Each path below is one point turned by a fixed rotation once a step. After each direction that follows a path, write how fast that rotation turns it, in degrees a step (0 if it stays still).
Each turn is a multiple of 5 degrees from 10 to 175, or 0.
Each row of a path follows its step; steps can be skipped.

step 0: [ 14  -1 -12  -6   2  -3  -9  -6 -11  17  -2  -1 -11   4  12  -1   1   1
   4  -9  16  23  13   2  14   5  12 -15  -8   6 -19  -7   2   3]
step 1: [ 13  19  -9 -16  -7   9  -6   5  -7   0   4  -1  -5 -20  12  -2  -9   4
   6  -3 -12  -1   0  17 -14   5  13  -3  18 -11  -8  -4  10   8]
step 2: [ -8  -9  11  -8   2   8  -9   7   5  22  -6  -6   2   3  -8  -4 -19 -25
  -3  -5  -3 -12  11  10 -24   3   4  -8  -2   1 -10  -6   3  -2]
step 3: [ -7  -2 -10  -6   7 -10 -17   7 -22   9   2 -15 -10  15 -18   2  -1  -6
  -5  16 -12  -1  -3   0  -4 -11  -1   6  11 -11   3  14   9 -10]
step 4: [  0  -2   2   1   6  -8  -1   5  -5 -16  14   6  -5  10  -6  12 -10  -4
   5 -10  -2  -7  13 -28  -9   3  15  27   2   6  -8   6   2  -4]
step 5: [-12  10  -8   2  -4  -5   3  11   1   0 -13  11  15  15   8   7   4  -8
   1  -7  -1  13   7  -8  22 -12  11  -5  12  14 -15   9  12  -6]
step 6: [ -2   5  -4 -13  12 -10  15   0  18  -1  15 -11  -1 -10  10  10   9   7
  -8  -3  -3  -2  -3  13   5  17  11  -3  22  10 -12  14  -1  -1]
step 7: [-13  -3 -17 -16   8   5  13 -11  -1  16 -13  -8  13 -18   5  10  -4 -10
   2 -11  -2 -21  10  -3   6  10  -3  -1  -6  -1   5  -6  -5  -5]
step 8: [  9 -20 -28  -7  -3   5  -8  -6  -3  20  14   7   2   2  -8  -1   2  -4
  12  21  -1  -6  -1  10   5  -1 -13   3   0   5 -11   9  -5   2]
step 9: [ 17  -7  -8 -13   2  20   8   8 -18 -11   2  17 -14   1 -11  -8  -3  -5
  -1  -3  -3  -9  -2  -1  -1   1   9  11  12  10   5 -13 -14 -14]
step 10: [  6   1  -3  -1  -5  -8  22  -2 -11   6 -11  16  11  15 -14 -16  -7   0
   0  -9  19   2   2   4 -15 -17  12  -7   4   1 -11  12   2   1]
[ 3 -7 -2 -7  2  8 -2 -1  1 -1 -1 -2  3  1  3 -1 -8  3 -1  8 -2  0  4  3
 -5 -5  1 -2 -1 -4  1 -3 -4 -2] : 55
[-5 -2 -6  1 -7 -5  2  4 -4  6  2 -2  0  5  7 -6  3  7  2  5 -4  2 -5  1
 -1 -1  0 -1  1 -1 -2  3  0  2] : 145
[-2 -2  0 -1 -3 -1 -2  1  3  5  2 -5  6  0 -9  1  8  6 -6 -4 -3 -4  5  4
  0 -2  1  4 -2 -4  1 -5  0  1] : 80
[-4  1  2 -1  1 -6 -2  7  4 -4 -4 -2 -2  5 -2  6 -9 -1 -3  4 -7  0  2 -1
  3  3  2  1 -2 -2 -1  1  4  6] : 35
[ 2  4 -5 -2 -4 -6 -5 -5  2  0 -5  1 -1  3 -3  7  1  0  1  2  3  0  0  5
  0 -9 -1 -7 -4  2  1  4  2 -4] : 145

step 0: [  1   1  -6  -3   1 -21  -7 -10  -1   8  11  23   5   3  -7   8  -2 -22
 -10  -3  16  17  -9 -10  -1   5 -11 -23   0   1   8 -10  -9  -7]
step 1: [ -4  -3  18   3  -7  -1  -5   6   3 -25  -7   1   6  -3   7  -2   6 -15
  -8   8   6  -4  17  16  -4  -2 -34  -8  15   4   9   5  -3   1]
step 2: [-25  12   9   0   0 -13   8  21  -7   5   3  -5 -14  14  11  15  -5 -10
  -7  15   1   2  -6  -4  -5   8  -6  -1 -13   5  19 -17   1   5]
step 3: [ 13  -9   4   4  -5  -6   6  -6   1   5   1  20  11   9  12  10 -17  -9
  -4 -20  12   0   0  10  13 -14 -20   1 -14  -2  21  -9  -4   2]
step 4: [-12   6   4  -6  -6  -8  -2   1   4 -10   2   7   1   1 -18 -10 -15 -13
   9  22  11  -7  13  -5  11  14 -20   3   4  -5  14   5 -24  -2]
step 5: [-14   9  13  -3  -7 -15  -6   2  12 -17   5  11  12   6  -1  28  10 -11
  -3   4   1  14 -11  -5  -1  -3  -1 -19  -1   0  19  -7   9 -11]
step 6: [ -2   3  11  -1 -10 -11  -3   4 -10   7  -6  -4   5   8  16 -12   6  -7
 -19  -7  15   2  28   9   3  -3 -16 -16   2  -2  17 -10  -8  13]
step 7: [-13   1   4   3  15  -7   6  10   8   5  16  12 -12  -1  -1   2 -24 -18
 -15  17  10  -2 -18   2  -5   1 -26  -3   1   2   6  -6  -4   3]
step 8: [ -3   0   9  -6 -10  -2   5   7 -12 -17 -15   7  10   5   6  15   0 -13
  22  -9   0   1  -2   8   3  -4 -30   0 -10  -1  15 -12  -6 -16]
step 9: [ -4   7  -1  13 -16 -12   1  -2  10   1   0   9  -6  14   2   5   1 -16
  -7  12  12  -5  19 -15  12  20  -1   4  -7   3  28  -4  -4  11]
step 10: [-12  -6  18 -13   4 -18  -9  -2   5  -9  17  14  19  10  -2  14 -21   0
 -17   2   4  12   3  12   5 -12  -7  -8  -2   1   8   2  -5   0]
[ 6  4 -5 -1  3 -6 -1  1 -3 -1 -9  4  9 -2  4  2  1  2  0 -5 -7 -2  0  3
  1 -1 -3  1  7  0  2  0 -1  2] : 145
[-1 -3  0  3 12 -2 -7  2  2 -7  2 -5  2  2 -2 -3 -4 -1  2  6  0 -2  1  5
 -4 -2  1  4  3 -3  2  2  0 -4] : 120
[ 1 -3 -6 -2 -2  5 -3 -1 -1 -6 -3  6  0 -5 -1 -3  4 -4  9  4  3  4 -3 -6
 -3  3 -4  0  4  3  2  1  1 -3] : 95
[ 5  2 -1 -3  1  1 -1 -3  3 -2 -2  5 -5  1  2  8 -4  6  5  6  0  2  5 -2
  8 -4  5  1 -4 -2  3  3 -6  0] : 65
[  7  -3   5   3 -10   0  -3  -3  -3   0   0  -6  -3  -1   2  -3  -1   2
   3   3  -1  -4   2   0  -3   1  -4  -1   3 -10   3   2   0   5] : 145
[ 3 -1  3 -1 -3  8 -1  1  9 -8  4  1  6  2  6 -2 -2  3 -2 -4 -2  3 -1  1
  3 -4 -5  1 -2  0 -3  1  5  0] : 160
[-5 -1 -3  2 -7  1 -2  1  3  5  3 -2  8  1 -6 -2 -1  6  2 -1  0  2 -2  1
  5  0  4 -4  5  2  8  6 -2 -4] : 65
